In the rows, 128 means zero.
Where one turn sends some rows of the set: a few examples, then the rows asked
zalok: [114 108 153 159 146 129 114 127 121 136 148 142 104 118 120 188  96]
Dunab: [133 157 102  95 142 116 140 101 157 122 158 129 100 113 120  95 106]
doto: [130  86 108 162 123  89 137 174 143  86 124 128 150 122 128 118 111]
Mavel: [133 133 126 143 156 157 103 122 158 120 145 135 116 133 159 190 103]
ler: [120 107 101 103 124 110 127 107 152 115 120  96 106 138 103  92 119]
fasul: [165 134 122 120 154 143 104 135  86 114 142 159 116 108 134 142  76]
peto: [154 147 107  93 139 121 145 143 124 142 165 126  98 119 117  90 114]
metov: [119  95 108 137 139 108 144 146 165 129 151 151 129  80 121  98  84]
Roga: [117 129 133 157 128 124 125 112 124 152 161 171 100 147 122 169  93]
vup: [146 149 135 109 132 138  91 133 100  91 131 118 113 105 174 106 121]
paz: [155 165 142 101 148 155 125 136  95 112 129 139 125 109 144 144 105]
zemit: [ 96 111 107 149  98  93 157 166 106 147 133 148 108 140 140 144 127]
Bofak: [159 161 119 102 126 141  94 122 117  98 137 137 120 123 181 110 118]
lizif: [116 132 119 141 164 130  86 126 147 115 149 126 100 138 154 190 104]
kamet: [109 127 119 129 165 140  89 123 154 118 147 132 108 137 159 185 103]
laf: [119  99 118 154 136  85 153 168 149  73 127 127 152 122 136 130  98]
bul: [141 149 138 104 126 131  92 128 100  88 133 130 117 118 177 103 117]
dere: [116 102 117 155 127  85 149 153 156  76 125 131 161 116 140 127 101]
masi: [125 118 128 168 101 133 172 154 134 132 118 122 102 145 154 168 128]
Nez: [119 117 101 102 125 117 129 111 158 119 125  92 115 129 109  90 128]
Zibuf: [113 128 119 152 102 128 177 145 131 127 110 126  89 141 171 165 118]
puza: [116 129 112 155  95 118 170 142 125 125 105 130  96 147 167 170 118]
Rokul: [107 120 109 141 102 117 163 169 118 149 121 179 143 126 145 137 109]
guda: [135 111  87 111 119 105 109 112 157 116 132 109 105 135 117  84 121]
sifof: [113 101  77 131 130  85 135 148 142  99 131 158 136  89 142 101  87]

bul -> ler
Rokul -> Roga
Nez -> dere
Now find these:
doto -> masi
paz -> Dunab

Where one turn sends some rows of the set: a few examples, then the rows asked
vos: [153 115 148 152  75 175 104 149 154 148 135 152 110 128 142 155 130 108
 138 147 117 159 126 140 124 160 131 126 136  77  96 125 146 162  97 132
 152 134 140  99 116 102 124 173 130 144 107]
puvod: [131 113 122 169 134 137 150  96 154 140 121 130 122  94 115 145 129 146
 124 157 120 117 129 133 112 167 112 104 145 186 152 119 112 163 137 126
 174  91 120 128 117  61 126 115 133 133 107]
zivo: [122 106  95 154 176 105 114 127 127 165 114 137 137 130 106 130 103 151
 167 127 104 152 186 114 167 172  87 135 116 163 136 167 120 115 133 153
 144 147 133  96 143 111 135 138  90 118 101]
mon: [ 90 145 111 100 125 131 127 140 146 135 124 126 105 129 131 189 117 138
 128 160  88 155 156 112  97 127 107 136 150 144 161 109 113 169 138 110
 140 163 134  98  91 107 154 111 163 126 110]
vumum: [151 118 118 146 171 116 162 161 155 135 117 152 115  95 116 104 166  94
 140 142 131 158 160 120 117 166  95 152 116 147 162 147 116 153 131 112
 124 102 141 110 114  89 152  98 123 109 109]
tig: [153 112 125 147 131 153 111 140 149 150 141 147 162  96 109 146 121 153
 130 123 128 112  91 112 155 149 103 166 125 193 134 153 161 170 132 107
 141 176 109 124 142 127 125 105 139 128 113]
porar: [159  78 117 157 143 138 130 142 134 129 109 138 151  95 125 140 124 171
 155 163 127 153 154  98 160 152 100 168 145 184 138 169 146 150 101 155
 131 141  95 129 140 161 124 114 123  97 118]
kom: [ 74  95  98 161 181 148 164 172 117 135 117 152 143 101 138 134 147 140
 123 113 139 113 147  96 107 124 134 177 115 134 119 128 113 146  85 113
  99 130 128 111 103  98 119 187 149 135 103]
zame: [ 49  93  92 150 156 178 163 157 121 127 109 155 133  76 123 148 146 175
 152 134 128 118 156 109 126 138 125 134 144 152 121 124 134 153 117 118
 107 112 153 142 119  99 140 163 132 120  93]
Tefe: [113 138 155 170 152 114 161 136  94 144 129 103 126 102 150 148 134 149
 140 114 131 116 116 122 143 135 118  94 145  60  93  98 120 186  90 114
 138 127 120 105 112 114 139 120 134 150  85]
Beso: [103 119 103 154 132 138  97 136 132 157 128 112  90 135 124 139 124 152
 128 139 110 176 204 124 105 170 122 144 127 134 142 131 123 117 130 123
 148 148 105 116 162 110 134 186 101 176 101]
gam: [122  87 114 127 168 126 120 139 129  97 132 111 149 108 111 131 141 142
 114 145 124 193 145 164 153 110 125 113 128 111 147 163 137 112 131 118
 148 108  99  76 114 162 141 131 139 118 152]
mukeg: [123  97 141 113  82 164  92 154 122 154 127 148 120 118 131 140 104 106
 141 141 110 164 123 148 132 125  83 113 146 116 118 139 132 130  90 140
 155  90 138 106 109  93 108 129 149 148 113]
zogu: [ 93 140 131 146 149 120 134 133  57 130 122 122 134  64 136 108 138 136
 136 104 128 152 136 124 161 124  89  99 153  79  98 132 140 145  94 116
 148 108 131 120 163 131 134 140 118 154 108]
Futo: [156 128 100 194 135 114 126 110 135 137 130 141 124 126 106 122 156 112
 124 126 128 136 161  96 108 190 101 165 108 149 127 131 120 175 108 134
 149  97 117  93 118  98 134 162 151 104 159]
gog: [117 131  98 170 159 127 134 110 157 107 122 163 120  69  81 117 185 124
 127 165 114 146 151 154 117 172  84 128 141 159 144 116 130 149 105 105
 158 146 109 125 135  98 109 158 137 155 104]
fosev: [114 134 161 150 145 107 157 144  74 138 124 139 112 103 158 129 135 119
 157 117 129 147 129 121 174 102 107 102 154  86 110 115 128 173  93 107
 152 125 147  99 143 123 146 127 122 138  90]
Seze: [104  91  92 176 141 149 123 131  74 170 131 139 124 152 138 146 102 141
 158 140 109 144 153 107 137 168 120 106 109 152 134 164 156 130  89 120
 149 105 138  90 162 104 152 164 101 118 105]
bom: [127 126 123  65 157 111 105 176 151 134 130 125 128 112 151 139 131 136
 134 132 124 161 178 109  95 151  97 122 142 158 140 125 100 148 129 107
 140 155 123  96 141 129 146 184 129 137 113]
diri: [100 117  78 144 166 148 136 165 101 148 100 130 116 101  95 165 116 177
 157 137 129 124 111 117  93 142  94  98 129 118 134 154 130 142 113 122
  95  75  97 146 105  99 156 129 108 132  77]
tinaz: [136 119 112 122 172 134 108 140  98 137 145 180 130 119 149 134 128 141
 124 109 118 102 111 128 124 174 104 114 137 151 121 119 130 161  65 107
 141 173 131 107 126 117 152 210 128 140 103]
gid: [117 115 110 117 136 154  99 166 142 151 124 113 134  92 121 129 104 122
 130 157 109 167 162 164 115 118  72 119 133  67 135 156 115 124  85 126
 143 111 126 118 141  85 122 119 161 104 127]
guk: [141 119  98 159 145 124 104 106 165 126 143 101 149 122  98 115 131 167
 108 113 159 146 139 186 135 120 136 118 106  89 131 148 131 133 137 101
 125 140  80 118 122 148 134 148 144 141 119]
fupor: [118 124 130 175 122 145 103 118  95 130 126 124 126 142  92 143 141 161
 125 160 127 156 108 164 159 158  93 146 131  66 151 137 160 159  82 126
 114 162  98 116 124 164 119  99 127 137 102]
lutu: [127 136 126  94 155 122 111 116 146 135 137 163 127 134 112 142 131 135
 129  84 125 123 112 119 154 163 114 101 133 191 126 151 111 158 120 138
 150 174 132 104 126  99 133 149 123 140 116]
nefub: [148 131 122 145 132 167  97 164 173 142 134 111 133  83 125 143 133 142
 122 155 117 144 146 167  98 156 105 117 131  39 111 132 132 157  91 116
 137 149 120 121 133  96 136 176 140 123 113]
mele: [136  78 157 127 127 131 123 121 127 114 113 151 132 106 124 152 120 152
 131 144 104 144 106 153 145 148 100 134 169 119 150 150 144 125 151 137
 168 117 141  72  98 179 140 111 136 136 119]
pubuv: [106 145 112 153 114 141  87 150 121 161 122 108  90 131  98 170 118 159
 129 117 101 145 152 107  82 171 103 164 130 118 144 111 131 145 142 125
 113 107 108 110  77 103 155 133 125 173 112]
Mog: [141  98 136 129 145 133 131 140 100 132 125 122 143 111 170 119  83 156
  93 166 148 177  99 151 163 126 138  98 127 109 140 140 140 150 149 129
 149 139 122 114 153 131 114 143 123  97 113]
Zeva: [143 110 145 145 160 138 112 159 101 151 126 114 152 113 129 103 118 136
  92 133 151 168  99 162 146 154 113 130 116  88 149 163 151 124 113 123
 105 139  92 124 144 146 117 120  95 154  87]
kip: [ 75  96 117 153 139 176 147 161 113 153 118 140 139 114 123 142 143 162
 170 101 128  87 164 101 123 143 108 160 139 153 149 129 135 174  88 110
 122  96 155 120 134 107 177 157 113 105 114]
Rabof: [144 117 134 127 121 127  95 130  91 106 126 128 134 126 128 146 108 179
 126 154 139 137  86 137 157 147  94 119 137  91 129 112 146 189 116 133
 128 125 117 100 109 157 124 138 150  81 144]
Kupip: [ 91 137 119 184 156 124 154 117  73 150 126  93 134  86 134 134 136 151
 118 108 125 150 147 119 141 151 112 106 133  46  87 129 129 155  88 124
 135 119 114 113 141 120 133 124 136 138 110]
Mido: [130 173 100 149 148 126 152 125 146 108 119 140  97 135  94 162 149 134
 113 115 112 154 116 101 108 124 163 137 131 128 167 156 131 182 112 142
 124 167 126 103  81  99 148 150 132 115 127]
kos: [ 71  99 121 173 157 168 144 138 117 155 129 139 148 120 121 147 133 151
 137 115 126  73 144 117 113 124 122 163 132 157 150 121 120 162  57  98
 146 137 125 112 134  89 133 177 128 149  94]
fera: [158  84  97 167 174 142 121 151 132  98 118 109  99  73 110 114 136 207
 131 154 137 157 132 118 134 141 138 156 146 157 162 145 145 139  96 145
 122 124  87 137 100 119 109 142 129 127 121]
mamak: [128 145  84 176 176 112 126 139 139 125  94 107 118  81  71 148 120 183
 155 145  93 143 136 118 100 150 104 129 138 121 161 147 144 132 130 155
 123 117 103 115  81 107 136 161  90 135  92]
kap: [159 120  98 180 158 155 120 150 135 121 152 121 103 110 104 115 133 169
 106 123 135 140  98 116 140 130 161 180 108 148 155 144 156 164 119 101
 127 168 113 118 112  89 121 119 152 124 131]
mipo: [160 110 136 172 102 127 121  93 155 152 131 142 126 140 127 134 112 161
 126 113 136 116 121 157 137 156 119 166 139  75 136 148 135 150 157 122
 137 153 136 101 114 165 146 123 146 137 102]
Lenid: [111 140  79 146 183 142 162 152 112 127 110 181  97 128 126 163 140 131
 121 149 122 140 135 132 111 120 130 137 136  87 138 134 110 171  83 113
 105 184 121 137 104 109 161 142 148  96  90]

kap -> tig
tinaz -> Seze
Now find these:
gog -> Futo
mipo -> mele
gid -> nefub
mamak -> Mido
kip -> zame
Rabof -> Mog
mon -> bom
fosev -> zogu

Where one turn sends some rows of the set: a few examples, then the rows asked
zare: [170 178 134  89 126 136 145 145 159 138 155 138 148  96 119 169 155]
supu: [194 145 102 118  82 125 135 117 150 115 152 204 152  91 138 108  93]
nebof: [193 148 155 120 118 162 125 113  96 107 102 195 160  87 105 173 116]
Miru: [145 142 108 158  80 135 112 167 117  99 112 151 140 124 143 161 163]
pima: [173 170 123 107  84 109 101 114 104 145 163 200 156  89 127 133 101]
Rit: [205 133 140 129 112 167 143 116 131  85  94 200 154  92 113 152 111]
Gomu: [164 126  98 156  84 151 142 162 135  81 108 146 148 119 144 158 153]
kivis: [161 177 129 100 120 128 135 153 178 133 151 147 133 105 130 151 163]
zafar: [161 139 117 134  96 154 140 149  85 104 118 130 168 102 122 194 149]
zovuv: [189 138 136 144 100 153 117 129 147  85  91 215 134 108 128 131 123]
kela: [158  91  89 124 118 180  95 119 130 126 165 147 153 107 132 122 123]
Seduf: [153 100  98 118 122 178  88 116 109 138 169 144 158 102 125 136 126]
Moz: [173 123 104 142  94 165 160 151 114  85 112 134 165 105 131 178 144]
rekur: [170 158 148 143  99 136  88 131 123 106  97 215 130 113 124 141 135]
Memud: [177 170 126  91 126 142 158 146 174 129 152 139 147  95 122 162 153]
kif: [174 164 160 129 108 140  92 121  92 118 102 206 147  99 110 168 131]
Nibi: [149  99  93 129 113 172  81 121 126 132 166 150 147 111 135 122 130]
dubi: [202 144 108 104  91 135 149 108 127 118 156 193 168  77 125 127  83]
lorer: [175 161 111 121  75 107 102 123 134 131 156 211 145  98 138 111 104]
Taf: [191 159 122  98  92 124 129 105 101 137 161 190 172  76 117 144  91]
regak: [160 183 134  93 121 128 133 149 162 140 154 145 140 102 125 162 163]
pake: [160  95  95 122 122 182  99 112 116 130 166 143 159 102 127 132 121]
Gim: [171 170 124  98 120 136 152 150 185 126 151 143 139 101 130 150 156]
lofi: [145 103  99 124 118 171  78 119 113 139 169 149 150 109 130 129 129]
zem: [143 149 121 144  86 138 110 157  86 113 119 141 154 115 130 184 163]

pake -> lofi
Gim -> zare
supu -> Taf
Now find these:
zem -> Gomu
zovuv -> nebof

Where one turn sends some rows of the set: a few examples, then the rows asked
guvu: [125 131 135 106 120 107 136 154 128 121 171 153]
tipug: [121 124 128 132  91 138 181 117 135 123  76 142]
Riz: [125 176 176 120 134 105 170 116 141 124 137 157]
por: [138 186 140 138 132 132 135 136 138 105 116 176]
Bili: [159 137 151 133 161  84 136 117 131 124 145 119]
Rogi: [ 87 115 139 128  88 132 158  95 122 145 143 153]
rom: [136 127 148  81 132 111 124 118 133 139  85 133]
Tuse: [136 142 134  95 150 117 161 113 142 156 153 146]
kig: [145 115 154 145 114  82 173  84 144 108 119 122]
vap: [ 99 147 116 125  99 107 114 143 153 172 113 163]
Zur: [151 133 148 122 129 135 132  69 156 137 127 179]
pom: [143 139 131 161  96 115 137  72 132 137 166 142]
mar: [ 99 141 115 160 133 104 149 125 128 177 144 170]
kolip: [190 133 140 110 105 116 137 108 120 132  84 154]
nogel: [129 171 163 173 102 119 148 101 126 143  92 180]
satam: [123  88 117 145 131  96 174 109 115 134 121 121]
nesi: [156 155 138 139 100 105 122 171 151 148 124 160]
Nopod: [111 148 101 142  76 121 142 120 125 148 105 189]
Bek: [127 145 168 169 120 105 136 109  93 150 107 112]
suvib: [105 101 127 137  90 113 135 108  97 138  84 133]
Guti: [164 119  98 126  89 111 123 104 161 114 134 149]
Vufi: [113 143 165 193 121  74 139 117 135 134 121 147]
nif: [ 97 153 173 136 145 114 150 130 103 137 107 163]
sagun: [137 144 135 197  99 122 115 110 131 115 139 143]
Pubaf: [137 144 136 129 125  95 149 171 118 150  77 143]
pevad: [162 147 122 129 108 138 155  74 132  97 108 154]
peven: [152 153 108 165 113  57 126 137 146 141 112 154]
gemi: [145  99 123 116 110  96 156 134 145 133 134 103]
bipib: [177 144 154 139 139  94 124 123 152 122  80 148]
pas: [159 115 128 167  63 116 128 126 117 147 131 141]

mar -> rom
Vufi -> Tuse
Now find these:
guvu -> tipug
Guti -> nogel
Riz -> satam
gemi -> Nopod

